In the data rows, the value 128 means zero.
Some points:
[136 139 121 108 121 144 116 104 110 105 156 145 150 139 153 140 132 175
 101 124 190 148 136 110 116 133 115 102 100 227  48 169  32 224 207  61
 143 134  83  57 139 103 131 111 125 142  90 157 124 152 124 130 159]
[136 170 217 146 139  98 102 183  85 117 111 112 121 125 142 118 133 170
 131 127 151 137 147  93 137 154 175 109  74 156 119  79 129  88 126 123
 183 153 126 114  99 210  85 153 116 176 115  79 112 127 114 126 137]
[152 159 112 150 144 173 148 160 128 117 130 106  41 188 148 100 125 210
 149 104 144 111 146 112  92 151 127 135 182 112 113 124 137 150 147 103
 120 156 153 145 208 107 127 102 124 163 196 145 143 126 124 134  93]
[ 97 104 137 102 159 184 131 150 117 125 132 166 149 129 197 177  95 162
 122 149 114 119 128  91 106 145 150 136 104 117 129 133 127 126 119 112
  70 137  85 168  99  83 116 154 185 138 121 162 113 129  19 108 105]
[141 138 136 151 132 112  84  42 166  85 129 136 155 138 112 188 151 202
 113 101 158 100 141 104 126 106 121 119 101 128 132  65 131 105  92  95
 103  79 168 192 101 104 152  88  93 159 141 120 183 140 127 108 148]
[ 84 135 154  71  71  50 199 144 169 232  52 137 128 121 124 133 114 109
 138 157 248 142 135 117  91  99 114 156 141 112 135 128 151 127 111  86
 126 135 147 161 110 119 116 141 156 150 140 174 103 123 155 116 147]
[120 139  82  79 155  38 165 152 153 129 191 161 120 161 123 139 142 163
 157  99  68 131 114 182 122 142 149 145 137 109 181 118 140 102 118  87
 133 145 130 109 134 153 126  93 158 110  71 171 147 169 152 133 116]
[134 130 138  80 162 113  62 115 145 122 137   0 149 124  98  87 117 134
 109 144 139 162 125 120 103 149 110 148 118 101 157 160  81 118 124 136
 141 177  56 128 118 140 159 115 110  88 192 169 141 125 141  97  80]
[164  90 103 110 155 144  86 104 113 152 162 143 107  70 156 126 112 121
  80 120 142 140 106 125 113  91 102 149 206 149 142   1 169 166  76 154
 130 142  74 128 138 166 155 125 132 143 120  74 108 124 185 126 151]
[134 143 133 169 173 111 139  94 125 106  93 106 143 142 160 121  53 135
  91  50  69 160 127 123 124  84 157 135 179  93 165 158 102 113 108 109
 149  88 152  93 132 146  99 205 154 150  88 157 137 122 145 134 115]
[108 105 121 140 142 175 159 104 114 129 112 131 155 110 112  99  90 141
 129 116 128  77 126 175 104 169   0 181 131  87 158 105 131  90 107 132
 177 139 176 151 171 166 103  82 108 130  76 129  73 128  76 130 153]
[141 109 124 134 144  96 148 122  91 138 125 114 102 173   0 129  97 127
 115 138 109 102 145 117 119 159 147 145 148 156 137 127 154 112 139 156
  82 103 104  91 100  46 105 143 119 125  67 104 176 157 133 103 145]
[ 99  91 174 112 108  99   0 128 147 148  59 148  52 132 115 110 115 130
 193 141 107 124  81 167 147 124 131 126 160 131 113 140  93 158 140 129
 136 122 145 126 123 101 162 100 110 156  77 152  91  97 109 153 107]
[123 126 165 109  50 124 147 123  98 170 140 106 154 156 143 143 139 120
 109 134 103 101  75 139 102  69 133 116 157 136 163 122 121  89 118 153
 128 197 103 160 182 147 126 139 116  82  84 159 171 118  81 136 177]
[ 91 148 120 137 114  93 153 160 156 112 107 129 117  73 141 104 150 132
 125  88 115 139 151  81 110 156 122 109  99 145 122 141 154 116 103 136
  93  96  37 108 150 107 108 134 100 102  99 114  81   0 160 160 120]
[148 138  20 165  98 111 100  94  66  60 174  85  64  52 112 113 128 121
 142 126 138  95 142  99 122 106 129 113  96 113 115 138 145 130 123 160
 128 167 165 132  90 154 127 131 145 160 138 193 123 120 106 108 172]
[117 117 138 154 126 180 169  43 121 101 182  53 144 127 150 105 156 135
 215 221 108  97 130 130 133 129 148 129 126 126 120 116 148 112 134 106
 144 133 123 145 124 114 151 141 140 148  98 131  86 113 243 163 121]
[111 160 116  95   0 141  93 149 168 159  93 151 164 144 119 136 148 181
 123 163  60 117 129 144 128 139 135 112 116 115 105  98 158 171 108 139
 118  85 129  62 134 151  52 185 114 134 147 154 166 129 162 118 124]
[ 98 126 138 106 160 169  57 147 102 128 173 169 126 124 123 112 133 123
 117 115 153 138 140 136 110 113 179 131 123 131 127 116 138  93 116  84
 132 118 228  91 136  90 105 142 167  10 114 133 125  65 157 120 144]
[114 145 111 135 142 138 125 104 182 130 109 144 123 163 147 111 121  75
 135 139 131 192 142 112 136 155 176  96  51 152 137 109 177 135 140 153
 149 185 146 142 181 145 195 124  58 149 118 140 149 145 141  88 119]
[149 113  99 146 154 147 130 132 118 135 122 118 126 137 105 136 121 147
  17 149 170 135  89 156 100 141 145 138  99 129 124 148 118 121 141 128
 110 127 176 109  70 165 152 116 106 128 155 124 115 139 137 255  99]
[137  98 132 141 115 111  82 148 149 141 117  94 151 106 184 127 103 115
 150  94 118 105 136 136  94  98 125 138 133 127 122 155 159  95 113 117
 112 141 115 115 131  72  80 110 114 115 138  90  42 255 143 121 124]
[135 166 159 128 137 138 137 195 155 103  92 121 182 128 109 184 131 107
 123 146 152  91 105 142  79 149 136  95 144 121 115 126 177 154 108 193
 126 137 168  82 154 163 174  88 211 161 102 146 129 119 168  88 125]
[127   0 118 146 150 143 153 127  93 141 117 147 125 166  97 138 126 133
 128 101  90  83 119  89 135  94 140 171 115 158  97 162 106 157 125 113
 143 112 130 145 148 218 133  93 103 138 152 128 119 113 168  59  96]
[109  91 179 117 167 109 145 119 149 123 166 129  77  93 107 185 153 141
 163 131 118 157 114 126 147 123  95 105 100 146 148 133 121 177 109 179
  88 181 182 106 147  94  75 177 142 152 163 106 144 137 141 160  82]
[137  76  95 130 108 153 153 121 102 122 110 132  82 120 163 136 175 142
 113 191 128 174 170 121 113 145 130  34 112 124 190 123  66 108 151 157
  95  70 139 108 153 143 104 123 120  82 118 114  80 156 112  76  93]
[ 88 164 176  87 130 167 140 136 120 142 124 135  30 103 127 173 158 100
 119  94  97 129 115 122 151 136 115 142  96  49 135 162 141 132 130  98
 120 101  86 110 150 153 153 135 136 120 105 109 130 171 142 144 196]
[155 149  95 139 178  82 128 139  97 141 149 162 165 133 104  81 111 191
 181 200  92 152 119  89 118 127 116 107 129 123  88 174 126 153 133 150
 136 132 125 165 151 152 153 127 126  91 139  83 118 133 121 169 161]
[116 149 141  92 104  96 125 105 124 180 145  88 112 224 181 101 101  72
 118 108  89 141 143 154 127 152 102 138 112 165  92 134 104 106 118 164
  74  82 171 143 114 149 127 138 223 141 137  82 133  91 101 127 151]
[110 153 145 127 110 135 143  94 129 150 156 143 150 109  85  86 227  74
 102  95 115 160 172  73 119 135 159 122 156 142 101 129 155 152 109 120
 195 118 141 125 127 119 171 133 135 154 124 109 125 160  54 149  27]
[ 96 108 110 158 150 201 133 142 120 123  93 113 136 104 117 108 156 130
 164 120 150 172 122 162 133 129  95 110 142 147 113 159 135 110  93 114
 128 147  91 180  49 130 118 114 142 132 127 127 252 161 131 147 144]
[136 120 112 112 110 110 146 144  89 136 138 123 157 125 172 183 114 150
  96 114  95 153 155 120 225 180 134 106 130 130 136 122 145 137 122 157
 194 180 141 186  40  59 153  79  71 124 157 135 109 106 174 123 125]
[ 91 121 139 108 153  57 139 178 112  75 151 146 157 163 139 124 155  67
  73 180 108  89  90 172 104  98  94 118 139  85  53  83 125 111 111 127
 133  92 119 144 149  98 136 145  82 168 151 129 127 132 121 112 117]
[255 133 109 186 151 133 104  95 108 127  90 150 113 120 128 176 191  81
 144 172 116 157 160 144 142 146 156 113  97 103 101 172 128 121 124  60
 118 176 109 132 128 131  85  90 151 130 134 133 112  58  89 128 113]
[151 176 127  98 132 166 156 161 157 132 144 118 187 103 113  75 134 115
 115 129  87 122  88 147 151  84 139 164 124 148 226 144  99 132 111  96
 112 133 152 108 137  70 129 100 122 202 156  76 109 105 111  90 196]
[123 142 138 104 113 115 135  88 116  80  83 227 133 111 149  54 116 119
 127 141 118 106 116 127 153 145  96 131 157 142 142 149 137  99 148 120
  93 165 135 113 113 154 124 150 143 121 166 102 156 146 148  90 104]
[165 156 160 116 114 156 193 117  89 111 130 158 109 101 120 104  78 142
 175  87 153 138 113 184 129 113 144 146 132 147  90 120 124 110  74 179
 126  77 120 124 136 121 181 108  76 105 178 184  96 158 117 125 135]
[149 142 121 159 127 113 173 145 169 108  79 104 113 132 145 115 162  98
 141 116 122 135 101 109 126 160 143 158 154 118  99 103  72 181 133 129
 109 135 160 139  62  99 132 179 116  23  79  88 145 130 126  88 135]
[110 184 102 145 115 146 122 129 142 136 134 152 137 162  37 208 108 105
 169 111 134 115 162 142 113 101 101 123 140 121 152 117  69 116 141 115
 130 157  77 148 115 157 165 167 142 120 163  70  74 126 128 132 115]
[103 158 118 121 139 124 120 157 115 150  99 107 143  29 159 152 109 115
 123 135 110 103 166 155  88 122 135 168 113 182 118 126 108 162 245 113
 117 114 171 147 156 117 118 120  91 122 105 127 198 114 135 171  89]
[137 182 168 176 120 141 100 152 145 130 189 176 149 143 141  99 125  60
 136 132 128 136 140  97 148 139 101 139 140 155 163 120 139 158 158 141
  68  93 118 142  91 161  84 125 136 103 109 244 113 143 139 163 120]
[148  98 141 146  87 139 120 152 174 141 242 131 103  81 115 122  64 107
  95 130 186 123 108 159 126 162 139 103 130 105 129 187 130 130 143  94
 140 109 124 160 140 132 136 156 122 137 115  94 158 117 124  64 123]
[118 116 115 146 116 117 115 102 121 150 155 178 168 146 160 119 160 143
 141  90 169 132 112 143  97 135 166 177 141  43 156 139 108 116 163 226
 160 111  81 134 117 102 107 126 122 186 146  94 142 117 122 122 179]
[135 127 121 115 137 149 156 117 174 116 119 124 113 169 158 116 101 149
 113 145 147  97 125 154 135  10  80 135 128 114 127 142 188 109 138 174
 163 155 103  87  68 130 123 100 117 103 106  91 135 101 104 121  97]
[113 109 104 132 143 143 117 122  90  96  95  76 174 158  95  88 153 151
  84  61 158 138 168 155 255 135 170 127 122 117 112 106 168 153 153 134
  84 120 112 174 159 149 119 158 163 117 128 130  94 138 120 124 136]
[122 133 107 156 150 124 118 138 191 170 101 139  86 103 104 146 130 146
  71 152  97 117  96  84 165 132 114 130 144 169 108 131 113  61 145 141
 198  96 121 137 167 102 133 129 168 112 168 168 120 153 120 132 153]
[152  54 136 121 101 129 145 146 137 113 108 145 149 153 116  96  95  66
 174 105 146 126 159  86 156 131 123  77  83  87 135  75 121 131 129 103
 163 113 120 105 142  91 148 119 150 129 163 115 173 132 135 208 145]
[108 117 116 138 142 108 139 121 101 107 128  76 153 131 165 220 132 113
 195 158 171 129 114 117 158 150 130 136 180 152 153 154 144 125 119  89
 125  78 126  74 159 162 129 129  81 112 165 126 142 113  59 141 134]
These points spread out most along one direction. For each point below, how far along it does it lie, from 0 to 99? 50 is the average, and the first point above lies past it. One standard deviation of the points above along it is 16.
[ 96 108 110 158 150 201 133 142 120 123  93 113 136 104 117 108 156 130
 164 120 150 172 122 162 133 129  95 110 142 147 113 159 135 110  93 114
 128 147  91 180  49 130 118 114 142 132 127 127 252 161 131 147 144] 59
[ 84 135 154  71  71  50 199 144 169 232  52 137 128 121 124 133 114 109
 138 157 248 142 135 117  91  99 114 156 141 112 135 128 151 127 111  86
 126 135 147 161 110 119 116 141 156 150 140 174 103 123 155 116 147] 19
[134 143 133 169 173 111 139  94 125 106  93 106 143 142 160 121  53 135
  91  50  69 160 127 123 124  84 157 135 179  93 165 158 102 113 108 109
 149  88 152  93 132 146  99 205 154 150  88 157 137 122 145 134 115] 38
[108 117 116 138 142 108 139 121 101 107 128  76 153 131 165 220 132 113
 195 158 171 129 114 117 158 150 130 136 180 152 153 154 144 125 119  89
 125  78 126  74 159 162 129 129  81 112 165 126 142 113  59 141 134] 61
[ 99  91 174 112 108  99   0 128 147 148  59 148  52 132 115 110 115 130
 193 141 107 124  81 167 147 124 131 126 160 131 113 140  93 158 140 129
 136 122 145 126 123 101 162 100 110 156  77 152  91  97 109 153 107] 49
[108 105 121 140 142 175 159 104 114 129 112 131 155 110 112  99  90 141
 129 116 128  77 126 175 104 169   0 181 131  87 158 105 131  90 107 132
 177 139 176 151 171 166 103  82 108 130  76 129  73 128  76 130 153] 22
[103 158 118 121 139 124 120 157 115 150  99 107 143  29 159 152 109 115
 123 135 110 103 166 155  88 122 135 168 113 182 118 126 108 162 245 113
 117 114 171 147 156 117 118 120  91 122 105 127 198 114 135 171  89] 66
[135 166 159 128 137 138 137 195 155 103  92 121 182 128 109 184 131 107
 123 146 152  91 105 142  79 149 136  95 144 121 115 126 177 154 108 193
 126 137 168  82 154 163 174  88 211 161 102 146 129 119 168  88 125] 33
[134 130 138  80 162 113  62 115 145 122 137   0 149 124  98  87 117 134
 109 144 139 162 125 120 103 149 110 148 118 101 157 160  81 118 124 136
 141 177  56 128 118 140 159 115 110  88 192 169 141 125 141  97  80] 60
[148  98 141 146  87 139 120 152 174 141 242 131 103  81 115 122  64 107
  95 130 186 123 108 159 126 162 139 103 130 105 129 187 130 130 143  94
 140 109 124 160 140 132 136 156 122 137 115  94 158 117 124  64 123] 49
[141 138 136 151 132 112  84  42 166  85 129 136 155 138 112 188 151 202
 113 101 158 100 141 104 126 106 121 119 101 128 132  65 131 105  92  95
 103  79 168 192 101 104 152  88  93 159 141 120 183 140 127 108 148] 55
[136 170 217 146 139  98 102 183  85 117 111 112 121 125 142 118 133 170
 131 127 151 137 147  93 137 154 175 109  74 156 119  79 129  88 126 123
 183 153 126 114  99 210  85 153 116 176 115  79 112 127 114 126 137] 59
[ 88 164 176  87 130 167 140 136 120 142 124 135  30 103 127 173 158 100
 119  94  97 129 115 122 151 136 115 142  96  49 135 162 141 132 130  98
 120 101  86 110 150 153 153 135 136 120 105 109 130 171 142 144 196] 39
[117 117 138 154 126 180 169  43 121 101 182  53 144 127 150 105 156 135
 215 221 108  97 130 130 133 129 148 129 126 126 120 116 148 112 134 106
 144 133 123 145 124 114 151 141 140 148  98 131  86 113 243 163 121] 61
